Here are some numbered points:
   0.7  -0.4   1.7   0.1  -0.9  -0.1  -0.2  -1.2 0
   0.1  -0.2  -0.5  -0.4  -0.2   0.0   0.1   0.0 1
   0.6  -0.4   1.5   0.1  -1.1  -0.1  -0.1  -0.9 2
   1.5   0.9   0.8  -3.2   1.5  -0.4   3.6   1.4 3
  -1.4   0.5  -1.2   2.0  -0.1   0.2  -2.3   0.3 4
   0.0   0.0  -0.7  -1.6   1.8   0.4   0.4   0.6 5
   0.6  -0.6  -0.6   0.0  -0.3   0.2  -0.2   0.2 6
   0.5   0.5  -1.2  -1.8   2.0  -0.1   1.1   2.4 7
   0.0   0.0  -0.6  -0.9   0.6  -0.1   0.4  -0.2 8
   0.8  -0.2   0.2   1.2  -1.7  -0.5   0.3  -1.0 9
  -1.0   0.3  -1.4   1.1   0.1   0.8  -1.5  -1.5 10
   0.5  -0.2   1.7   0.2  -0.8   0.0  -0.2  -1.1 11
  -0.1   1.1  -1.5   0.8   0.2   0.3   0.4  -1.0 12
   0.7   0.2  -0.5  -2.6   1.8   0.4   1.6   0.8 13
  -0.4   0.3  -0.7  -0.2   0.4   0.6  -0.1  -0.3 14
   0.4  -0.6   0.3  -2.3   1.3  -0.8   0.9   2.3 15
   0.2  -0.3   0.7   1.2  -0.5  -0.8  -0.5  -0.6 16
  -0.8   0.2  -0.5   1.1   0.3  -0.1  -0.4  -0.3 17
   0.6  -0.3   1.5   1.4  -1.3  -0.9  -0.2  -0.4 18
   0.4  -0.2   0.7  -1.6   0.6  -0.8   1.6   1.1 19
  -0.2   0.3  -0.9  -0.3   0.4   0.3   0.1  -0.2 20
  -0.2   0.6   1.1   1.1   0.1  -0.4  -0.3  -0.4 21
   0.7  -0.7   1.0  -2.0   0.6  -0.4   1.0   1.0 22
  -0.4   0.2  -1.0  -0.6   1.1   0.7  -0.4  -0.3 23
  -0.3  -1.1   1.1   3.3  -2.0  -0.6  -1.6  -1.4 24
  -0.9   0.2  -0.8   0.8   0.4   0.4  -0.6  -0.2 25
   0.1  -0.2   0.7   0.9  -0.2  -0.8  -0.4  -0.2 26
   0.6   0.1   0.7   0.2  -0.6  -0.5   0.5   0.4 27
  -0.3   0.1   0.7   0.5   0.4   0.0  -0.5   0.1 28
  -0.9  -0.1  -1.7   1.3  -0.2   1.1  -1.8  -2.5 29
  -0.7   0.0  -1.4   1.1   0.1   1.2  -1.9  -1.7 30
  -1.5   0.1  -1.2   3.0  -1.5   0.4  -2.7  -0.9 31
   0.4   1.4  -1.5  -2.8   2.3  -0.4   3.2   2.8 32
   0.5   0.3   0.4  -0.7   0.1  -0.7   1.4   0.5 33
  -1.4   0.5  -1.0   2.2  -0.1   0.5  -2.3   0.0 34
   0.9  -0.4   0.8  -2.0   0.7  -0.4   1.7   0.6 35
   0.5  -0.2  -0.4  -1.6   0.8   0.1   0.9   1.2 36
  -0.1   0.0  -0.2   0.6  -0.4  -0.1  -0.6   0.2 37
Which point above is nearest to each new point by angle? Its number follows each.
   0.1   0.7  -1.3   0.0   0.6   0.5   0.3   0.5 20
  -0.3  -1.0   1.2   2.9  -1.9   0.0  -1.6  -1.7 24
   0.7   0.0   0.7   0.2  -0.9  -0.6   0.7   0.6 27
   0.4  -0.7   0.6   0.8  -1.2   0.3  -0.7  -0.4 24
   0.1  -0.6   0.7   1.8  -1.4   0.2  -1.5  -1.8 24
   0.1   0.3  -1.6  -1.0   0.6   0.6   0.1   0.3 20
   0.3  -0.7   0.7   0.9  -1.3   0.4  -0.9  -0.6 24
   0.5   0.0   0.9   0.1  -1.0  -0.8   0.6   0.4 27
   0.0   0.2   0.3   0.0  -0.1  -0.4   0.8   0.2 33
  -0.2   0.3  -1.0  -0.3   0.1   0.4   0.0   0.0 20
  -0.5   0.3  -0.4   0.3   0.2   0.2  -0.3  -0.1 25
  -0.1  -1.3   1.4   3.9  -2.7  -0.6  -2.1  -2.2 24
  -0.2  -1.0   1.2   3.4  -1.8  -0.3  -1.9  -1.5 24
  -0.5   0.6  -1.4  -0.3   0.5   0.5   0.2   0.1 20
   1.2  -0.7   0.1  -1.4   0.1   0.0   1.6   0.3 35
   0.2  -0.5   0.4   0.6  -1.2   0.5  -0.8  -0.4 24
